A hidden rule labels the rows of this table. It goes by one to three of the table's principal directions, not those with the most spread.
[ 0.7  1.4  2.3 -0.4  2.6  1.2 -1.1  1.1  0.3  0.6  1.6  0.4  0.1  1.
 -0.7 -0.6 -0.1 -0.3  0.5  0.  -0.1 -0.3 -0.4  0.3  0.5 -0.7 -0.3 -1.1
  2.3] ht
[-1.5 -0.6  0.7 -0.8 -0.4 -1.8  1.1  0.  -0.8  0.7 -0.5 -1.3 -1.4 -1.8
  0.3  0.   0.  -1.1 -1.1  1.2 -0.2 -0.3  0.5  0.6 -1.2  1.   1.   0.5
 -1.2] cm
[-0.9 -0.9 -0.5  0.2 -1.4 -2.   0.4 -0.6 -0.3  0.6 -1.  -0.7 -0.6 -1.4
  0.8  0.4  0.4 -0.6 -0.9  0.3 -0.4 -0.4  0.3  0.7 -0.8  0.9  0.5  0.5
 -1.5] pq
[-0.1  0.6 -0.1 -0.7 -1.3  0.  -0.7  1.5 -0.8  0.4  0.  -1.8  1.1  0.2
  0.4 -0.3  0.3 -0.8 -0.6  0.3  0.5 -1.2  0.1  0.3 -0.8 -0.4 -1.4  0.8
  1.5] cm
[-0.5 -0.9 -1.6  0.  -2.3 -1.  -0.3  0.4 -0.3  0.2 -1.3 -1.2  1.  -0.7
  0.8  0.2  0.4  0.  -0.4 -0.3  0.6 -0.2  0.2  0.1 -0.6  0.4 -0.7  0.8
 -0.3] ct
[ 0.   0.4 -0.3  0.1  0.1  0.4 -0.6  0.  -0.4  0.5  0.6 -1.  -0.3  0.2
 -0.7 -0.5  0.2  0.5 -0.4  1.   1.2  0.4 -0.8  0.9 -0.9  0.7  0.3 -0.3
  0.1] ct
[ 0.5  0.1  1.7 -1.   0.7 -0.9 -0.3  1.5 -1.5  1.6  1.1 -1.   0.8 -0.6
  1.2 -1.2 -1.3 -1.6 -0.3  1.4 -1.5 -0.7  0.3  0.2 -1.5  0.1  0.1  0.
  2.1] cm
[-0.2 -2.2 -0.4  0.1 -1.9 -2.4  0.2  0.5 -0.4  0.5 -1.6  0.1  1.3 -1.8
  2.3  0.3 -0.4 -1.   0.1 -0.9 -1.8 -0.4  1.2 -0.7  0.  -0.3 -0.2  0.7
 -0.3] ct
[ 0.3 -0.5  0.2  0.1  0.9 -0.1 -0.4 -0.5  0.6  0.5 -0.1 -0.6  0.2  0.6
  0.  -0.1  0.2  0.1 -0.3 -0.1  0.2  0.4 -0.6  0.4  0.1  0.3  0.5 -0.7
 -0.3] rp
[ 1.  -0.1 -1.4  0.1 -1.   0.7 -0.1  0.5 -0.8 -0.6  0.2  0.8  1.6  0.
  0.5 -0.4 -1.2  0.4  1.   0.  -0.5  0.5  0.1 -1.1 -0.3 -0.2 -0.5  0.6
  1.1] ct
[-0.4  0.  -1.9  0.3 -1.6 -0.1  0.  -0.9  0.6 -0.2 -1.  -1.2  0.   0.9
 -0.1  0.7  1.   0.4 -0.8 -0.3  1.5 -0.2 -0.3  0.3 -0.2  0.5 -0.6  0.6
 -1.2] cm
[-0.2 -2.1 -2.   0.5 -2.4 -1.7 -0.2 -0.8 -0.4  0.4 -1.8 -1.7  1.1 -0.9
  1.2  0.2  0.6  0.  -1.   0.   0.   0.3 -0.4  0.4 -0.8  0.7  0.5  0.4
 -1.7] rp
[ 0.1 -2.4  0.6  0.3 -0.8 -2.7  0.2 -0.5 -0.2  1.5 -1.  -1.2  0.3 -1.
  2.2  0.   0.3 -1.5 -1.2  0.  -1.8 -0.9  0.7  0.4 -0.3 -0.1  0.7 -0.2
 -1.2] hm
[-0.9 -1.7 -1.4 -0.2 -2.2 -2.   0.3 -0.5 -0.8  0.5 -1.7 -2.3  0.5 -1.5
  1.   0.1  0.5 -0.5 -1.4  0.7  0.1  0.1 -0.3  0.7 -1.4  1.1  0.8  0.7
 -1.6] rp
[-0.1 -3.1  1.1 -0.1 -1.3 -4.1 -1.2  1.3 -1.6  3.1 -1.  -2.8  1.5 -2.6
  3.1 -1.  -0.1 -2.  -1.5  0.7 -1.9 -0.9  0.4  1.4 -1.7  0.6  0.7 -0.4
  0.4] ct
[-1.3  0.4 -0.8 -0.5  0.   0.2  0.1 -0.3  0.5  0.1 -0.5 -1.6 -1.   0.2
 -1.3  0.3  0.7  0.6 -0.7  0.5  2.5  0.6 -0.8  0.9 -0.8  1.4  0.2  0.1
 -0.9] ct
[ 1.  -1.9  0.6 -0.1 -0.2 -1.7 -0.1  0.2 -1.2  0.9 -0.3 -0.5  1.7 -1.1
  2.1 -0.7 -1.1 -1.3 -0.2  0.4 -2.7 -0.1  0.2 -0.4 -0.7 -0.2  0.9 -0.2
  0.4] ht
[-0.3  1.1  3.7 -1.6  2.1 -0.1 -0.4  2.1 -1.8  1.2  1.6 -1.3 -0.3 -1.1
 -0.1 -1.3 -0.6 -2.  -0.6  1.8 -1.2 -1.  -0.1  0.9 -1.2 -0.3  0.5 -0.5
  2.5] ht
[ 0.1 -2.1 -0.6  0.3 -1.6 -2.   0.  -0.3  0.2  0.8 -1.5 -1.3  0.9 -0.3
  1.9  0.4  0.6 -0.9 -0.9 -0.8 -0.8 -0.8  0.7  0.   0.2 -0.3 -0.2  0.2
 -1.1] hm
[-0.5 -0.4 -1.6  0.2 -1.6  0.2  1.2 -0.8  0.9 -1.8 -1.6  1.1  0.   0.2
  0.1  1.3  0.5  0.4  0.3 -1.5  0.1 -0.1  0.9 -1.3  1.4 -0.8 -0.7  1.1
 -1.6] hm
[-0.2  0.3  0.8  0.1  0.9  0.4 -0.4  0.4  0.   0.1  0.6  0.4 -0.7 -0.5
 -0.8 -0.3  0.1  0.5  0.3  0.2  0.4  0.4 -0.2  0.5  0.1  0.1  0.3 -0.6
  0.3] ct
[-0.8 -0.7  1.4 -0.5  0.7 -1.2  1.1  0.  -1.4  0.8  0.7 -0.2 -1.9 -2.2
  0.  -0.7 -0.8 -0.6 -0.5  1.9 -0.8  0.4  0.3  0.6 -1.2  1.   1.8 -0.3
 -0.9] pq
[-0.2  0.7 -2.5  1.1 -0.6  2.   0.4 -2.3  1.9 -1.8 -0.6  0.5 -1.3  2.
 -2.1  1.2  1.7  2.3 -0.1 -0.9  2.7  0.9 -0.8  0.   1.3  0.1 -0.2 -0.1
 -2.6] hm
[ 0.1 -0.9 -0.5 -0.1 -1.7 -1.1  0.3  0.2 -0.5  0.1 -0.9 -0.7  1.  -0.5
  1.4  0.2  0.1 -1.  -0.5 -0.3 -1.  -0.9  0.7 -0.4 -0.2 -0.5 -0.5  0.8
 -0.2] hm
[-0.3 -0.9 -1.9  0.3 -0.6 -0.4  0.8 -1.9  1.3 -0.7 -1.8 -0.5  0.2  0.8
  0.   1.   0.5  0.6 -0.5 -0.7  0.7  0.8 -0.5 -0.3  0.3  0.7  0.5  0.3
 -2.2] rp
[ 0.3  1.5  1.1  0.2  1.6  1.2 -0.3  0.   0.6 -0.4  1.   1.6 -0.4  0.7
 -0.9  0.   0.   0.3  0.8 -0.4 -0.3  0.  -0.3 -0.1  0.8 -0.5 -0.2 -0.5
  1. ] rp
[-0.4  0.6 -0.8 -0.2  0.6  0.5  0.3 -1.3  1.   0.1 -0.2 -1.3 -0.8  1.5
 -1.1  0.4  0.7  0.5 -0.9  0.5  1.9  0.4 -0.9  0.6 -0.4  1.   0.4 -0.1
 -1.2] hm
[ 0.8 -3.6  1.4  0.9  0.7 -3.3 -1.1  0.1  0.   2.7 -0.6 -0.5  0.9 -1.6
  2.6 -0.6 -0.2 -0.8 -0.4 -0.4 -2.1  0.2  0.4  0.8  0.   0.2  1.4 -1.7
 -0.4] ct
[-0.1 -0.6  1.5 -0.4 -0.2 -1.3 -1.2  2.  -0.8  1.4  0.  -0.9  1.  -1.2
  1.2 -0.5  0.  -1.2 -0.2 -0.1 -0.8 -1.   0.5  0.6 -0.4 -0.4 -0.6 -0.2
  1.8] ct
[ 0.9 -2.1  0.5  0.3  0.1 -1.8 -0.4 -0.4 -0.1  1.3 -0.7 -1.   1.4 -0.3
  1.9 -0.4 -0.2 -1.  -0.7 -0.1 -1.7 -0.1  0.   0.2 -0.2 -0.1  0.9 -0.6
 -0.3] ht
[-1.2  2.6  0.  -0.9  0.9  1.9  1.   0.  -0.1 -1.1  1.1  0.6 -2.1  0.3
 -2.5  0.1 -0.3  0.8  0.3  1.2  1.9  0.6 -0.4  0.1 -0.6  0.9  0.1  0.5
  0. ] pq
[ 1.1 -1.2  0.1  0.2 -0.3 -0.5 -0.9  0.6 -0.4  0.8  0.  -0.6  1.6  0.2
  1.3 -0.5 -0.3 -0.4  0.  -0.3 -0.9 -0.2  0.1 -0.1  0.  -0.6 -0.2 -0.4
  0.8] hm
[ 0.2  0.6  0.1  0.2  0.2  1.  -0.2  0.5  0.3 -0.8  0.3  1.5  0.1  0.2
 -0.5  0.2 -0.1  0.6  1.  -0.8  0.1  0.2  0.3 -0.6  0.9 -0.7 -0.6  0.
  0.7] ct
[ 0.2 -1.1 -0.3  0.4 -0.9 -1.  -0.7  0.5  0.2  0.7 -0.7 -0.2  1.  -0.3
  1.1  0.1  0.2 -0.1  0.1 -0.9 -0.2 -0.3  0.4  0.   0.3 -0.2 -0.6  0.
  0.3] pq
[ 0.4  0.5  0.4 -0.2  0.   0.3 -0.3  1.1 -0.5 -0.1  0.5  0.9  0.8 -0.3
  0.3 -0.3 -0.8 -0.2  0.8 -0.1 -0.8 -0.2  0.4 -0.5  0.  -0.4 -0.6  0.3
  1.5] ct
[ 0.2  1.7 -0.1  0.3  1.4  1.9  0.3 -0.9  0.9 -1.2  0.9  1.9 -0.9  1.1
 -1.6  0.3 -0.2  1.1  1.  -0.2  0.5  0.8 -0.5 -0.4  0.8  0.   0.1 -0.3
  0. ] rp
[-0.3 -1.9  1.   0.1  1.  -1.6  0.2 -1.   0.8  0.9 -1.  -1.2 -0.5 -0.3
  0.7  0.2  0.8 -0.6 -1.1 -0.3 -0.5  0.1 -0.1  0.7  0.4  0.2  1.4 -1.
 -1.7] ht
[ 0.8  0.2 -1.3  0.4  0.   1.3  0.4 -0.9  1.2 -1.4 -0.5  1.2  0.8  1.9
 -0.2  0.7  0.   0.8  0.8 -1.3  0.3  0.4  0.2 -1.4  1.4 -0.8 -0.7  0.2
 -0.4] hm
[ 0.  -2.8 -0.8  0.4 -1.1 -2.3 -0.7 -0.2  0.2  1.9 -1.4 -2.5  0.8 -0.3
  1.6 -0.1  0.7 -0.2 -1.3 -0.1  0.7  0.1  0.   0.9 -0.7  0.9  0.4 -0.5
 -1.2] pq
[-0.4 -0.8 -0.5  0.2 -1.2 -1.4  0.  -0.1  0.   0.4 -0.9 -0.1  0.2 -0.9
  1.   0.4  0.1 -0.4 -0.2 -0.4 -0.5 -0.3  0.4  0.1 -0.2  0.3 -0.2  0.5
 -0.5] ct
[-0.4  1.6  1.7 -1.2  0.7  0.6 -0.4  1.4 -1.2  0.5  1.1 -1.6 -0.1 -0.1
 -0.6 -0.8  0.  -1.  -0.7  1.4  0.3 -0.8 -0.5  0.8 -1.2  0.  -0.2  0.1
  1.8] ht
[ 1.   0.5  0.9  0.1  1.9  1.6 -0.8  1.1  0.3  0.2  1.5  1.1  0.3  1.
 -0.6 -0.6 -0.7  0.8  1.2 -0.2  0.6  0.6  0.  -0.4  0.7 -0.5 -0.5 -1.
  1.8] cm
[-1.5  0.6  2.  -1.8 -0.2 -1.4  0.4  1.  -1.8  0.7 -0.2 -2.7 -0.3 -1.8
  0.3 -0.5  0.2 -2.4 -1.8  1.9 -1.  -1.3 -0.4  1.2 -2.   0.5  0.8  0.8
  0.5] ht
[ 1.5 -3.   0.6  0.8  1.  -2.  -0.9 -0.3  0.5  1.6 -0.6  0.4  1.7 -0.4
  2.2 -0.4 -0.8 -0.3  0.4 -0.9 -2.   0.6  0.2 -0.3  0.5 -0.1  1.  -1.4
  0.1] rp
[ 0.5 -1.1  0.2 -0.2 -0.5 -1.   0.1  0.8 -0.4  0.3 -0.4  0.5  1.3 -0.6
  1.6 -0.1 -0.9 -0.8  0.5 -0.5 -1.6 -0.3  0.9 -1.   0.2 -0.6 -0.3  0.3
  0.7] cm
[-0.9  1.4  1.2 -1.4  1.1  0.5  1.   0.4 -1.1  0.1  1.  -1.1 -1.4 -0.4
 -1.1 -0.5 -0.6 -0.7 -0.7  2.   0.5 -0.1 -0.3  0.5 -1.4  0.8  0.8  0.3
  0.3] hm
[-0.1  0.4  3.8 -0.9  2.4 -0.7 -0.8  2.  -1.2  1.4  1.4  0.1 -0.1 -1.7
  0.3 -1.1 -0.7 -1.5  0.2  0.8 -1.9 -0.6  0.1  0.7 -0.4 -0.4  0.7 -0.9
  2.4] rp
[-0.3  0.3  0.2 -0.2 -0.2 -0.1  0.5  0.5 -0.7 -0.2  0.4  1.  -0.6 -1.1
  0.  -0.2 -0.9  0.   0.6  0.4 -0.5  0.1  0.6 -0.3 -0.4  0.3  0.1  0.4
  0.3] pq
[-0.6 -0.3 -0.7 -0.1 -1.  -0.7  0.9 -0.7 -0.3 -0.3 -0.6 -0.3 -0.5 -0.8
  0.2  0.3  0.  -0.2 -0.5  0.5 -0.2  0.   0.1  0.  -0.5  0.5  0.5  0.6
 -1.3] ht
[-1.3 -0.6 -4.2  1.2 -2.9 -0.4  1.4 -3.4  2.4 -1.5 -2.7 -0.5 -1.4  1.5
 -0.6  2.3  2.1  1.5 -1.1 -1.4  2.7  0.3 -0.1  0.   0.8  1.  -0.4  1.2
 -4.6] cm
[ 1.1  1.3 -0.4  0.5  0.8  1.8 -0.3 -0.1  0.1 -0.6  1.3  1.5  0.2  1.2
 -0.9 -0.3 -0.6  1.   1.1  0.   0.2  0.5 -0.4 -0.5  0.4 -0.3 -0.3 -0.3
  1. ] cm
[ 1.   0.2 -0.8  0.7  1.   1.4 -0.1 -1.1  1.3 -1.   0.   1.6  0.4  1.7
 -0.6  0.4 -0.1  1.2  1.  -1.1  0.3  0.9 -0.4 -0.9  1.4 -0.5  0.  -0.6
 -0.3] ht
[ 1.9 -2.1 -1.5  1.  -0.5 -0.1  0.4 -1.2  0.5 -0.4 -0.5  0.9  1.5  1.1
  1.5  0.1 -0.7  0.4  0.5 -1.  -1.3  0.6  0.6 -1.5  1.  -0.9  0.3 -0.3
 -1. ] hm
[ 0.3  0.7 -0.2  0.4  0.9  1.1  0.  -0.8  0.3 -0.6  0.6  1.  -0.6  0.5
 -1.1 -0.1 -0.1  0.9  0.5  0.2  0.3  0.8 -0.7  0.1  0.3  0.2  0.5 -0.5
 -0.3] rp
[ 0.   2.  -0.2  0.   0.2  2.   0.   0.8 -0.1 -1.6  0.9  2.4 -0.2  0.
 -1.3  0.1 -0.7  1.   1.7 -0.4  0.2  0.4  0.1 -0.9  0.7 -0.5 -0.9  0.5
  1.4] ct
[-0.9  1.8  2.3 -1.   0.3  0.1  0.1  0.7 -0.9  0.1  0.6 -1.5 -1.  -0.4
 -0.6 -0.2  1.1 -1.8 -1.5  1.  -0.6 -1.9 -0.2  1.2 -0.5 -0.7 -0.1  0.3
  0.7] ht
[ 0.  -0.6 -0.7 -0.2 -1.1 -0.3  0.1  0.6 -0.3  0.  -0.5 -0.3  0.7 -0.2
  0.7  0.1 -0.3 -0.1  0.1 -0.2  0.2 -0.1  0.6 -0.5 -0.2  0.  -0.6  0.6
  0.2] cm
[ 0.5  0.4  3.1 -0.4  2.2  0.1 -1.3  2.  -1.1  1.8  2.2 -0.5 -0.4 -0.5
 -0.1 -1.5 -0.4 -0.6  0.   1.2 -0.3 -0.6  0.   1.1 -0.5 -0.4  0.2 -1.4
  2.4] cm
[ 0.4 -0.8  0.5  0.3  0.6 -0.5  0.  -0.2 -0.7  0.7  0.7  0.2 -0.4 -0.8
  0.2 -0.7 -0.7  0.1  0.   0.9 -0.7  0.5 -0.1  0.3 -0.5  0.5  1.1 -0.7
 -0.3] pq
[ 0.1 -1.2  0.8  0.4  1.  -1.1 -0.6  0.2  0.2  1.2  0.2  0.4 -0.2 -0.9
  0.5 -0.4 -0.4  0.2  0.3 -0.1 -0.4  0.6  0.1  0.4  0.   0.5  0.7 -1.
  0.1] ct
[ 0.   1.2  1.8 -0.6  0.9  0.7 -0.4  1.  -0.5  0.   0.9 -0.3  0.   0.1
 -0.4 -0.4  0.3 -0.8 -0.2  0.3 -0.4 -0.9 -0.1  0.3  0.1 -0.9 -0.4 -0.2
  1.4] ht
[-0.5 -1.   0.5 -0.1  0.5 -1.   1.  -1.1  0.3  0.1 -0.7 -0.4 -1.  -0.5
  0.2  0.3  0.3 -0.4 -0.8  0.2 -0.6  0.1  0.1  0.2  0.2  0.3  1.3 -0.3
 -1.8] hm
[ 0.5 -1.   1.6 -0.8 -0.2 -1.4 -1.2  2.8 -2.   1.7  0.5 -1.   1.9 -1.9
  1.8 -1.4 -1.3 -1.5  0.2  0.7 -1.7 -0.6  0.6  0.1 -1.2 -0.3 -0.3 -0.1
  2.8] ct
[-0.4 -0.7 -1.6  0.5 -0.3 -0.2  0.2 -1.1  1.1  0.  -0.7 -0.1 -0.8  0.5
 -0.5  0.6  0.4  1.2 -0.1 -0.4  1.7  0.9 -0.1  0.2  0.1  1.   0.2 -0.1
 -1.6] pq
[ 0.7 -0.6  0.3  0.4  0.8  0.1  0.  -0.2 -0.2  0.3  0.8  0.8 -0.2 -0.2
  0.1 -0.5 -0.8  0.4  0.5  0.4 -0.6  0.7  0.  -0.2  0.   0.1  0.8 -0.7
  0. ] cm
[ 0.9 -0.3  0.9  0.   0.6  0.  -0.3  0.8 -0.8  0.5  0.9  0.3  0.6 -0.3
  0.5 -0.8 -0.8 -0.3  0.4  0.4 -1.   0.   0.2 -0.2 -0.2 -0.4  0.2 -0.5
  1.1] cm
[-0.5  0.1 -2.1  0.4  0.1  1.1  0.5 -1.7  1.1 -0.7 -0.4 -0.5 -1.3  1.2
 -1.8  0.5  0.6  1.9 -0.2  0.3  2.9  1.5 -0.9  0.3 -0.1  1.4  0.6 -0.2
 -2.1] pq
Here are more rows. What is the label of each one?
[ 1.4  0.3 -1.3  0.9  1.3  2.7  0.2 -1.4  1.9 -2.   0.2  2.3  0.3  2.5
 -1.3  0.6  0.1  2.   1.5 -1.6  0.8  1.4 -0.4 -1.5  2.3 -1.  -0.2 -0.7
 -0.6]: ht
[-0.2  0.2  1.2 -0.3  0.3 -0.7  0.3  0.4 -0.9  0.8  0.7 -0.4 -0.8 -0.9
  0.2 -0.5 -0.3 -0.8 -0.5  1.1 -0.7 -0.5  0.3  0.5 -0.8  0.2  0.5  0.
  0.2]: cm
[-1.   0.5  1.7 -1.2  1.  -0.2  0.   0.8 -1.   0.6  0.4 -1.7 -0.8 -1.
 -0.8 -0.6  0.1 -0.8 -0.9  1.5  0.4 -0.1 -0.6  1.  -1.1  0.6  0.9 -0.2
  0.4]: rp
[ 0.5  1.7  2.3 -0.3  3.6  2.4  0.1 -0.6  0.6 -0.4  2.1  0.5 -1.9  1.7
 -2.3 -0.5  0.2  0.5  0.   0.9  0.6  0.4 -0.9  0.5  0.8 -0.5  1.  -1.6
  0.2]: hm
[-1.8  2.3 -0.4 -0.1  0.9  1.5  1.7 -1.7  0.9 -1.8  0.3  1.9 -3.3 -0.1
 -2.8  0.9  0.3  1.3  0.4  0.6  1.6  1.  -0.5  0.1  0.2  1.3  0.8  0.5
 -1.9]: ct
[ 1.2  0.8  0.4  0.1  1.1  1.4 -0.7  0.2 -0.2  0.   1.3  0.3  0.6  1.2
 -0.4 -0.7 -0.4  0.3  0.4  0.3 -0.1  0.1 -0.6 -0.1  0.1 -0.5 -0.1 -0.6
  1.3]: hm
[ 0.5  0.3 -1.2  1.   1.4  1.6 -0.4 -1.5  2.1 -0.8 -0.1  1.3 -0.4  2.
 -1.4  0.7  0.5  2.   0.9 -1.2  1.8  1.4 -0.9 -0.2  1.4  0.3  0.1 -1.
 -0.9]: rp
[ 0.6  0.7  2.6 -0.7  1.8  0.3 -0.6  1.2 -0.7  0.9  1.3 -0.6  0.4  0.3
  0.2 -0.9 -0.3 -1.4 -0.3  0.6 -1.2 -0.9 -0.1  0.4 -0.2 -0.9  0.  -0.7
  2. ]: hm
[ 0.2 -0.3  1.4 -0.1  0.6 -0.9 -0.5  1.  -0.6  0.8  0.4  0.6  0.4 -1.2
  0.8 -0.5 -0.7 -0.8  0.4  0.  -1.5 -0.3  0.4  0.  -0.2 -0.2  0.2 -0.3
  1.3]: ct
[ 1.2  0.8 -1.2  0.5  0.4  1.6 -0.2 -0.9  0.8 -0.7  0.5  0.6  0.7  2.2
 -0.5  0.1 -0.2  0.9  0.5 -0.4  0.6  0.4 -0.6 -0.6  0.5 -0.3 -0.5 -0.1
  0.3]: hm
[ 0.1  1.1  1.9 -0.1  1.7  1.1 -0.8  1.  -0.6  0.2  1.6  0.4 -0.7 -0.4
 -1.1 -0.9  0.   0.2  0.3  0.7  0.   0.1 -0.6  0.7  0.  -0.4  0.3 -1.
  1.4]: ct
[ 1.2 -2.8  0.9  1.1  0.3 -1.9 -1.1  0.  -0.2  1.9  0.1 -0.4  0.6 -0.9
  1.7 -0.8  0.  -0.2 -0.3 -0.2 -1.4  0.1  0.3  0.6  0.2 -0.2  1.  -1.6
 -0.4]: cm
[ 0.  -2.1 -3.9  1.8 -2.4 -1.1  1.2 -3.1  2.3 -0.7 -2.3  0.9 -0.5  1.2
  0.8  1.9  0.9  1.6 -0.1 -1.9  1.1  0.7  0.7 -0.8  1.2  0.7 -0.2  0.5
 -4.1]: cm
[ 0.9 -1.5 -0.5  0.2 -0.6 -0.8  0.5  0.7 -0.6 -0.2 -0.2  2.   1.3 -1.1
  1.7 -0.2 -1.9 -0.1  1.5 -0.7 -1.9  0.6  1.3 -1.7  0.3 -0.4  0.   0.4
  0.6]: pq
[ 1.7 -0.1  0.9  0.2  1.5  0.9 -1.1  0.7  0.6  0.4  0.8  0.4  1.5  1.7
  0.5 -0.5 -0.3  0.   0.7 -0.8 -0.5 -0.1  0.  -0.5  0.9 -1.2 -0.7 -1.
  1.8]: hm
[-1.2  0.9  0.3 -0.5  0.3 -0.2  1.  -0.7 -0.3 -0.4  0.   0.  -1.6 -0.9
 -0.9  0.3  0.  -0.2 -0.5  1.   0.1  0.2 -0.3  0.5 -0.7  1.   0.9  0.4
 -1. ]: rp
[ 0.5  1.2 -1.6 -0.1 -0.4  1.8  0.5 -0.4  0.6 -1.4  0.   0.8  0.6  1.8
 -0.7  0.5 -0.3  0.8  0.8 -0.6  0.9  0.3 -0.1 -1.2  0.5 -0.4 -1.   0.8
  0.3]: hm
[ 0.2 -1.1 -1.3  0.2 -1.8 -0.8 -0.7  0.7  0.   0.3 -1.2 -0.8  1.7 -0.1
  1.2  0.2  0.2 -0.1  0.  -0.9  0.2 -0.3  0.3 -0.3  0.  -0.2 -1.   0.5
  0.4]: ct
[-0.1  1.8  1.  -0.5  1.3  1.6 -1.1  0.9  0.5 -0.2  0.6 -0.4  0.3  1.2
 -1.3 -0.1  0.7  0.2  0.1 -0.3  1.2 -0.3 -0.8  0.5  0.4 -0.5 -0.8 -0.3
  1.7]: rp
[ 0.1 -0.1  1.1 -0.6  0.4 -0.3 -0.4  1.4 -0.7  0.8  0.6 -0.5  0.3 -0.5
  0.4 -0.6 -0.4 -0.6  0.   0.4 -0.2 -0.4  0.4  0.1 -0.4 -0.2 -0.3 -0.2
  1.3]: cm
[-0.1 -1.5 -2.4  1.3 -2.3 -1.9  0.8 -2.6  0.9  0.2 -1.6 -0.7 -0.5  0.3
  1.1  1.1  1.1  0.  -1.3 -0.5 -0.1 -0.4  0.2  0.3  0.   0.6  0.3  0.5
 -3.3]: hm
[ 1.  -0.6  2.2 -0.7  1.5 -0.9 -0.6  1.8 -1.4  1.8  1.4 -0.2  1.  -0.8
  1.4 -1.4 -1.7 -1.3  0.4  1.  -1.8 -0.3  0.5 -0.1 -1.  -0.2  0.3 -0.7
  2.4]: cm
[ 1.6 -0.7 -0.5  0.6  0.1  0.6 -0.7  0.3 -0.1 -0.3  0.2  1.1  2.   0.5
  0.8 -0.4 -0.8  0.4  1.1 -0.8 -1.2  0.5  0.  -1.   0.7 -0.9 -0.3 -0.4
  1.1]: rp
[-0.6 -2.4 -2.4  0.9 -2.4 -2.6  2.2 -2.9  1.1 -0.5 -2.6  0.3 -0.6 -0.4
  1.8  1.6  0.4 -0.4 -0.9 -1.  -1.1 -0.1  1.1 -0.9  0.5  0.5  0.8  1.1
 -4.2]: hm
[-0.6 -0.4 -0.3 -0.1  0.2 -0.3  0.4 -0.7  0.5 -0.3 -0.7  0.  -0.4 -0.2
 -0.3  0.4  0.1  0.3 -0.1 -0.1  0.3  0.6 -0.2  0.   0.1  0.6  0.6  0.
 -1. ]: rp
[-0.2  0.2 -2.6  0.8 -1.2  1.2  0.8 -1.7  1.2 -2.  -1.1  1.4 -0.3  0.9
 -0.9  1.1  0.4  1.6  0.7 -1.1  1.2  1.  -0.1 -0.9  1.   0.1 -0.3  0.7
 -1.8]: rp
[-0.4 -0.5 -1.7  0.8 -1.7 -0.6  0.6 -1.1  0.2 -0.5 -0.7  0.7 -0.6 -0.5
  0.2  0.6  0.3  0.6  0.  -0.3  0.2  0.1  0.4 -0.1  0.1  0.4  0.   0.6
 -1.6]: pq
